Where one turn sends some rows of the set: a few examples, then the rows asked
Tuz: 1 42 11 -11 -14 9 -11 -10 24 4 6 -13 -20 11 -45 7 -9 -25 22 21 -9 13 -7
sobe: -26 8 30 3 -5 20 -3 4 19 -23 4 -26 -26 30 -30 -15 -6 -2 39 20 -3 5 -18
mize: -14 31 0 -7 -4 12 -5 13 14 -16 -3 -34 -24 24 -14 -21 -29 -12 3 34 9 7
 -10
zadiz: -28 11 33 1 -5 13 3 9 23 -17 0 -37 -29 18 -28 -6 -7 -8 33 23 2 11 -15
pezor: -24 19 23 -5 -22 26 -17 -6 26 4 1 -14 -1 19 -13 -21 18 15 20 22 10 -8 -8
bilav: -23 18 22 -8 -24 8 4 8 6 -9 4 -8 -16 26 0 -17 -16 11 21 35 2 29 -7
lopi: 15 37 34 -22 -12 7 -29 0 19 -4 22 -14 -24 9 -14 -4 -12 -11 23 22 10 15
 -4
mutem: -31 8 12 4 -23 15 -25 -21 24 -10 7 -18 -20 14 -27 -6 8 5 28 31 18 4 6
ror: -19 19 -1 -15 -14 21 -24 -11 22 -8 -3 -30 -32 23 -25 -22 -2 -2 7 10 13
 -4 -33
zadap: -15 18 0 -18 -18 8 -21 -12 24 -8 -13 -22 -36 21 -26 -17 -8 0 1 11 7 -6
 -27
Tepa: -25 22 25 -9 -31 21 -11 -10 22 3 6 -17 -6 22 -11 -8 12 23 19 25 13 -6
 -11
ginem: 3 26 25 -29 -22 0 -27 14 19 10 14 -2 -35 18 -26 -11 12 -7 16 25 15 14 -9
Sivuv: 12 25 20 8 -7 11 -17 10 14 -9 18 -8 -20 16 -18 20 -2 -17 8 34 13 1 0
midov: -6 14 12 2 -40 6 -13 -21 18 -5 -2 -22 -29 35 -17 -16 -2 -7 19 29 -1 24
 -2
muve: 1 13 26 5 -18 12 -16 2 13 -7 13 -19 -16 52 -11 -12 -13 14 21 21 -10 10
 -22
komo: -22 7 -7 -15 -3 12 -23 20 11 -3 -4 -19 -18 16 -19 -1 -2 -21 21 25 19 20
 -7
sut: 11 34 27 -21 -22 -4 -25 6 16 10 14 -7 -35 13 -18 -15 7 -8 10 21 17 22
 -11
gedob: -23 32 7 -6 -5 28 -24 -1 22 9 3 -39 -16 19 -4 -8 -11 -14 26 30 17 12 -29
Votom: -4 42 20 2 -8 2 -9 5 11 22 8 -3 -19 17 -29 3 1 -8 7 11 -5 22 -24
fuvev: 1 44 17 -4 -6 10 -9 -9 12 2 12 -12 -18 15 -34 15 -13 -23 21 18 -3 20 -13
Reku: -10 38 28 1 -13 6 -22 2 22 29 10 -10 -22 15 -34 1 -1 -10 12 11 -8 13 -28
fiv: 0 16 0 4 -11 -8 -23 -8 24 2 13 -16 -9 38 -34 -19 -8 6 1 23 -4 12 1
Zod: -28 20 21 -10 -17 12 -19 20 -6 -9 8 -19 -9 28 -17 -5 -15 3 16 21 18 21
 11
gade: 4 20 14 5 -18 13 -1 15 25 7 10 -12 -30 12 -18 8 10 -9 9 40 9 7 -31
fuze: -30 36 6 -1 -24 5 -25 -12 8 4 -5 -4 -28 34 -16 -17 -14 -2 1 35 5 6 6
kone: -18 17 17 9 -5 0 -20 13 15 -4 12 -26 -24 29 -11 -19 -28 4 -12 23 4 13
 -15
dodap: -17 21 15 -11 4 8 -40 -3 28 -10 -1 -17 -24 17 -25 -10 -23 6 17 15 2 -18
 -20
Zas: 16 23 37 -22 -26 13 -28 0 23 -6 18 -16 -21 9 -17 3 -11 -7 28 22 7 12 -9
nit: -33 15 9 -8 -19 8 -20 -11 23 -7 6 -13 -14 11 -29 1 7 10 26 34 23 2 10
non: -25 -3 15 -3 -8 11 -7 18 15 -10 -2 -23 -15 18 -34 -19 9 -5 13 2 3 12 -8
Tuko: -20 26 22 -8 1 18 -39 19 20 14 0 -15 -3 19 -8 -14 -2 -9 27 23 6 3 4
sop: -16 12 6 -4 6 6 -37 -9 33 -13 8 -17 -18 16 -32 -22 -18 9 16 17 2 -9 -17
rekal: -21 34 15 3 -21 21 -28 -6 14 5 -10 -15 -7 11 0 -9 -28 2 9 26 4 5 -1
Metag: 9 29 21 9 -19 10 -8 14 13 7 9 -5 -31 20 -10 7 12 -8 3 35 13 5 -21
nez: 9 20 21 6 -9 15 -19 15 20 -7 24 -17 -16 23 -33 20 -2 -12 9 31 8 -4 -7
zeled: -23 6 26 -3 -6 2 2 21 19 -8 1 -27 -15 25 -36 -17 7 -2 8 8 -2 6 -5

mutem turns into -> ror
zadiz turns into -> Tepa
Zod turns into -> fuze
Now these:
lopi turns into -> Votom
midov turns into -> gedob
nez turns into -> ginem

